In the rows, zero is written as 128.
which system made each run:
Q_696, run 1 (8 x 18):
[[166 149 145 138 196 169  92 113 148 136 129 157 108 101 160 152  87 118]
 [150 129 151 139 145 144  75 163  96 115  79 134 132 133 160 163  80  80]
 [162  96 139 118 121 169  63 167 103 145 101  97 145 170 114 166 124 136]
 [178 138 132  79 158 177  70 101 118 144 142 135 131 155 124 145 142 169]
 [148 182 132  75 146 134  88  98  89 106 119 176 154 138 166 150 118 124]
 [114 149 112 104  90 122 102 158  70 125 108 149 195 149 139 182 127 121]
 [123 118  89 106 112 158 118 138  98 169 164 146 175 147  93 179 142 173]
 [124 139  94  93 167 155 136  84  94 148 181 190 131 113 113 151 110 154]]
Q_682, run 2 (8 x 18):
[[147 191 120  93 122 115  92  72 128 134 149 136 139 121 141 128 184 175]
 [110 157  98 145 122  68  74 107 141 165 150  70 134 108 129 110 100 131]
 [116  82  93 150 126 143 100 152  95 188 143  93 143 155  68 134 125 123]
 [140 140 111  90 116 156 117 107  82 145 140 161 155 162  96 138 200 152]
 [119 194 110  89 118  74  96  71 117 122 140 122 145 133 146  93 145 135]
 [108 114 102 135 137  93  82 123 124 163 142  64 128 149 104  86  78 102]
 [148  80 117 109 141 178 100 141  94 161 133 114 139 187  75 126 147 129]
 [160 172 135  70 129 146  90  90 113 120 131 146 152 162 138 129 185 159]]
Q_81, run 3 (8 x 18):
[[147 149 154 109 110  97  91 109 117  85 105 130  83  83 175 154 111 160]
 [128 115 114 130 125 107  85 121 118 136 146 109  90  78 141 166  57 168]
 [143  90 109 157 137 143  90 121 136 181 160  95  84  96  92 150 123 177]
 [150 144 114 166 159 156 116  97 151 179 162 144 108  91 106 140 188 157]
 [134 162 116 153 196 164 149 101 159 158 161 184 140 101 135 131 132 110]
 [143 108 143 136 198 187 156 140 165 132 134 155 131 148 131 115  92  91]
 [170 105 183 115 154 185 140 149 166  94  94 128 113 164 145 114 140 116]
 [163 157 179 101 116 138 121 138 158  71  89 134 130 129 188 148 134 143]]
Q_591, run 4 (8 x 18):
[[ 99 127  99 112  74  95 156 107  93 124 153 148 119  96 112 153 160 186]
 [ 89 180  85 130 139  95 143  93  99 149 157 165 172 121 123 106 132  89]
 [122 113 110 157 193 165 136 138 124 161 147 159 134 119 118 143  64  84]
 [149  76 144 130 153 185 169 129 128 118 140 170  71 105 110 151 132 161]
 [133 147 149 103 132 120 172  80 130  88 123 158  88 125 132  76 188 132]
 [121 155 144 134 155  91 122 109 152 106 108 106 116 136 153  61  95  64]
 [126  83 147 152 128 120 124 164 161 114 113  81  91 107 144 137  49 131]
 [110 106 132 125  64  99 167 141 143 100 136 113 104  93 134 154 140 197]]
Q_983, run 5 (8 x 18):
[[131 133 139 101 149 116 157  86 176  98 161 131  79  93 154 111  91 177]
 [120 138 126 139 138  87  76 125 112 124 115 106 108  96 157 138  46 103]
 [143 100 122 184 146 144  79 135  84 174 110 120  87 111  88 136 146  95]
 [159 119 145 151 134 157 141 110 170 138 141 131  78  94 119 136 193 183]
 [128 170 143 137 114 101 127 129 185 107 133 122 134  77 187 166 104 162]
 [109 143 119 184 120 113 103 171 102 147  97 136 162 105 144 172 100  72]
 [129  94 132 181 134 173 168 158 117 150 115 163 118 126  91 139 185 100]
 [136 118 164 119 125 148 204 133 190  82 128 147 107 119 150 121 149 161]]
Q_682, run 6 (8 x 18):
[[132 147 139  62  99 123 129 113  72  75 110 175 136 141 151 149 144 150]
 [123 171 144 139 144  78  96 104 121 106  97 119 109 110 165  90 103  67]
 [122  96 123 156 183 159 137 150 162 158 137 109 135 154 110 101  75  78]
 [156  90 136  75 143 196 147 137 123 115 145 163 132 159 117 162 120 176]
 [157 168 154  99 118 113  88  99 113  88 107 147  96  94 176 154 137 158]
 [124 157 130 194 158 103  90 128 161 156 119 100 116  85 152 123  96  84]
 [119  88 103 159 156 180 155 165 146 177 162 139 155 131  96 159 103 128]
 [128 122 118  84 104 148 149 115  82 109 143 188 127 115 126 178 151 183]]
Q_983, run 7 (8 x 18):
[[124 148 124 142 115 107 121 115  92 115 127 173  98  54 155 186 119 149]
 [118 167 131 199 149 107 135 118 132 141 111 154 113  75 141 117 150  68]
 [119  93 133 199 148 144 171 159 192 154 136 109 105  97 112 124 122 117]
 [130  77 152 139 104 142 163 169 140  94 113 136  86  91 144 176  92 161]
 [137 138 168 142 103 109 124 145  98  78  62 148  97 104 165 145 141  94]
 [135 135 157 184 119 123 122 156 162 131  79  92 128 143 133  96 178  72]
 [134  87 145 148  92 149 147 183 182 135 118  78 143 151 116 145 149 160]
 [126 124 143  97  64 126 140 163 104  87 100 138 155 136 152 182 143 163]]
Q_591, run 8 (8 x 18):
[[142 196 133 106 109  95  70  96 101 118 104 128 149 135 155 119 173 117]
 [135 135 111 166 151 119  52 133 131 185 129  74 141 134 113 121 103  97]
 [135  63 112 101 118 160 109 150 113 151 151  97 122 153  89 157  98 181]
 [136 153 118  59 102 129 119  94  87 107 144 166 141 138 133 153 160 185]
 [136 201 109 135 165 112  72  78 117 161 140 143 148 117 139 115 145 101]
 [145  97 112 149 184 163  93 126 148 184 159  98 112 137  95 118  88 121]
 [150  82 134  65 132 170 144 115 131 108 156 131  98 149 111 137 118 199]
 [144 191 140  75 129 107 116  71 129  94 133 153 121 123 165 111 159 157]]
Q_696, run 9 (8 x 18):
[[144 111 143 173 145 109  79 135 166 147 116  63  84 104 133 112  89 116]
 [162 114 169 126 152 150 109 144 194 111 109  80 117 155 156 106  89 123]
 [178 132 187 131 134 161 110 147 166  92  82 123 109 134 167 142 158 134]
 [167 171 152 157 118 128  57 132 139 139  92 109 131 112 158 154 174 129]
 [149 180 124 136 148 135  64 134 164 164 128 101 190 150 153 140 129 117]
 [151 158 137 124 164 185 126 149 157 142 123 162 194 160 150 155 136 109]
 [150 144 132 149 154 180 113 140  91 149 109 189 150 127 126 175 170  99]
 [135 138 100 143 152 145  64 121  61 180 125 144 146 140  98 142 138  88]]
Q_693, run 10 (8 x 18):
[[130  70 122 144 169 169 145 143 161 161 153  98 114 155  87  98  98 119]
 [114  68 152 125 103 143 206 159 141  84 115 138  92 125 121 126 123 144]
 [108 165 155 154 111  90 178 133 167  87  97 135 133 109 166  99 151  91]
 [148 151 147 150 158 120  91 115 188 147 117  71 120 144 135  71 139  97]
 [160  73 152 114 116 150 100 145 157 124 120  66  87 149 114 126 125 180]
 [122 126 147 120  55 106 145 166 134  87 101 118 141 117 157 172 143 171]
 [114 190 123 149 102  96 102 146 148 140 110 107 204 141 157 136 153  98]
 [141 114 112 120 142 156  77 143 129 172 132  83 171 194  98 111 132 111]]
Q_693, run 11 (8 x 18):
[[159 130 151  71 168 166 157  89 144  88 144 174  98 136 147 115 125 159]
 [155 150 165 133 154 135 111 119 121  90  94 166  87  86 178 155 101 113]
 [160 155 139 187 147 139  83 114 134 162 118 137  93  76 134 154 178 127]
 [156 139 118 128 149 170 119 107 174 165 175 133 132 110 123 158 161 198]
 [140 132 133 107 145 169 144 151 160 117 146 158 161 122 162 190  78 165]
 [130 133 138 180 149 163 135 176 121 139  99 170 160 114 145 179 118  78]
 [142 126 128 168 160 182 153 136 140 166 129 159 141 141  96 121 198  97]
 [153 121 148  86 164 185 177 110 163 107 146 163 125 162 126 104 155 149]]
Q_81, run 12 (8 x 18):
[[100  68 112 122 128 124 188 117 131 129 160 115  87 135  79  80 116 139]
 [129 105 130  99 113 154 182 108  99 107 138 173 100 135  96 118 194 159]
 [101 134 129 138 109 124 197 136 106  94 122 198 127  88 145 160 140 121]
 [ 85  88 125 136 117 114 207 155 157 101 141 129 118 110 131 123  69 129]
 [121  73 133  89  96 144 183 140 152 105 150 107 113 157 103 115 138 188]
 [125 132 127 106  78 139 168 136 116 108 134 166 150 122 128 171 188 184]
 [ 83 141 107 152  94 107 183 160 142 126 140 151 173  95 143 172 111 133]
 [ 89  95 104 131 112 122 182 159 175 144 164  91 163 153 104 110  98 141]]

runs to name:
run 13 (2 x 18):
[[133 154 100  96 128 147 101 124 149 168 166 117 202 165 119 150 138 167]
 [158 160 120 100 159 178  91 123 140 158 150 148 187 158 136 164 138 152]]

Q_591
run 14 (2 x 18):
[[ 99 105 111 194 114 132 147 178 127 171 121 111 162 135  93 136 151  85]
 [117  79 132 125  98 158 208 153 136 111 138 154 116 126 102 147 162 169]]

Q_983
run 15 (2 x 18):
[[174 125 153 136 169 150  85  92 135 139 118 115  66 132 114  87 170 123]
 [145 102 142  89 135 119 101 104 140 114 127  69  89 169 112  63 115 137]]

Q_591
run 16 (2 x 18):
[[117 124 112 106  97  74 100  84  90 123 138  93  77 117 106  90 140 153]
 [ 92 138  91 103 122  69 104  99  99 137 155 102 131 125 123 105  63 126]]

Q_591
run 17 (2 x 18):
[[153 161 133 133 135 163  88 135  82 142 105 178 159 127 138 184 169 114]
 [158 123 126 163 154 163  85 120 104 175 118 128 112 142  89 121 194 102]]

Q_591
run 18 (2 x 18):
[[147 109 132 105 130 114  67 116 146 138 130  49 105 161 118  87  97 144]
 [167 105 139 129 130 166  62 152 134 163 112  78 138 173 106 136 154 140]]

Q_682
run 19 (2 x 18):
[[114 164 121  77 131 113 141 125 169 107 150 117 187 156 164 119  73 139]
 [133  93 120  86 110 155  97 169  99 135 122 103 177 191 110 157  98 141]]

Q_81
run 20 (2 x 18):
[[ 90 161 119 178 142 110 184 137 149 132 129 163 158 101 142 115 124  67]
 [ 86  87 112 110 129 131 211 143 127 107 155 156 133 131 113 121  76 123]]

Q_682
run 21 (2 x 18):
[[ 84 139  88 144 132  75 130 106 130 147 167 111 123  85 126 118  64 128]
 [ 91  92  91 165 136 101 136 135 129 165 163  98 107 100  98 120  62 124]]

Q_693
run 22 (2 x 18):
[[135 174 131 123 106 107 115 103 146 135 122 108 158 158 121  90 219 128]
 [131 143 127 118 145 133  85 148 142 148 116  86 186 187 132 105  95  81]]

Q_591
run 23 (2 x 18):
[[133 104 147 159 126 117 119 121  72 110  89 149  51  92 116 124 147  96]
 [120 126 140 147 134  90 144  92 125 103 124 133  43  68 139  99 116 125]]

Q_81
run 24 (2 x 18):
[[115 149 121 184 174 112 125 116 119 145 119 150 110  90 133 105 105  52]
 [140  95 122 161 168 148 135  98 150 163 159 115  64 111  83  90 151 137]]

Q_693
run 25 (2 x 18):
[[168 147 169  86 154 132 103  86 130  82 105 134  78 134 159  95 131 131]
 [170 144 158 128 125 119  63 107 117 112  99 118  71  92 158 149 139 151]]

Q_693
run 26 (2 x 18):
[[142 178 146 117 106 123 125 112  92  98  97 181 134 114 154 151 197 126]
 [ 95 185 117 155 142  74 142 107 162 128 136 122 148 103 159  90 101  82]]

Q_682
run 27 (2 x 18):
[[141  78 152 154 160 141 120 140 119 117 104 122  55 102 129 127  69 100]
 [124 111 137 186 101 112 157 130 138 129 120 131  67  68 115 134 186 147]]

Q_693
run 28 (2 x 18):
[[124 108 111 128 141 143 165  95 151 155 171 121 101 135  79  78 179 154]
 [129 150 121 107 151 166 174  99 104 123 145 210 138 130 119 131 179 127]]

Q_81
run 29 (2 x 18):
[[ 96 111 116 181 150 133 173 146  99 139 117 171 121 108 107 120 120  58]
 [116  72 142 151 139 156 186 153  96 107 108 168  85 119 105 127 118  89]]

Q_591
run 30 (2 x 18):
[[ 81 127 109 112 122 116 209 128 111 101 148 185 146 114 132 132  93 115]
 [112 150 130 165 156 132 179 129 125 114 123 198 121  79 154 144 114  85]]

Q_591
run 31 (2 x 18):
[[101 158  94 196 148  96 120 115 133 177 151 129 129  78 117 122 121  93]
 [117  92  96 141 163 149 146 116 164 177 190 106 112 124  83 107 108 155]]

Q_693
run 32 (2 x 18):
[[160 101 159 151 127 145  74 161  96 119  82 120  88 108 143 174 103 117]
 [150 134 152 171 122 101  86 124 170 130 112  78  74  80 151 126 127 145]]

Q_81
run 33 (2 x 18):
[[152 102 131 110 134 140  85 127 173 154 147  51 121 163 111 108 115 170]
 [123  85 140 102  69 126 135 178 120  96 113 104 131 138 137 175 102 174]]

Q_693
run 34 (2 x 18):
[[125 180 132 100 130  73 103  72 117 105 121 116 111 130 147  66 142 106]
 [ 97 152 135 112  80  84 155 151 148  96 107 101 188 168 149 100 138 107]]

Q_696
run 35 (2 x 18):
[[131 145 140 126 133 138 180  89 137 110 134 167 101 118 118  88 210 132]
 [154 168 154  85 172 132 124  78 175  97 140 136 109 130 169  92 111 140]]

Q_693
run 36 (2 x 18):
[[132 138 146 103 159 166 174 136 122  88 118 201 144 129 160 153  95 108]
 [155 145 165 179 156 146 138 124 149 115  99 165  81  79 153 137 169 107]]

Q_591
run 37 (2 x 18):
[[137 155 130  89 121 138  88 149  95 124 102 133 202 188 140 139 125  96]
 [127 169 124  83 143 122  91 126  98 118 113 139 186 173 156 131  86  86]]

Q_682
run 38 (2 x 18):
[[112 140 110 103 161 101 140  82 172 134 175 100 116 133 127  66  82 135]
 [124 129 129  99 154 126 141 118 178 112 163 122 124 111 163 135  40 159]]

Q_591
run 39 (2 x 18):
[[118  74 145 146 155 138 156 151 127 113 108 117  89 140 115  91  72  74]
 [150  64 164 129 116 143 129 144 120 100  91  95  63 149 105  96 144 122]]

Q_696
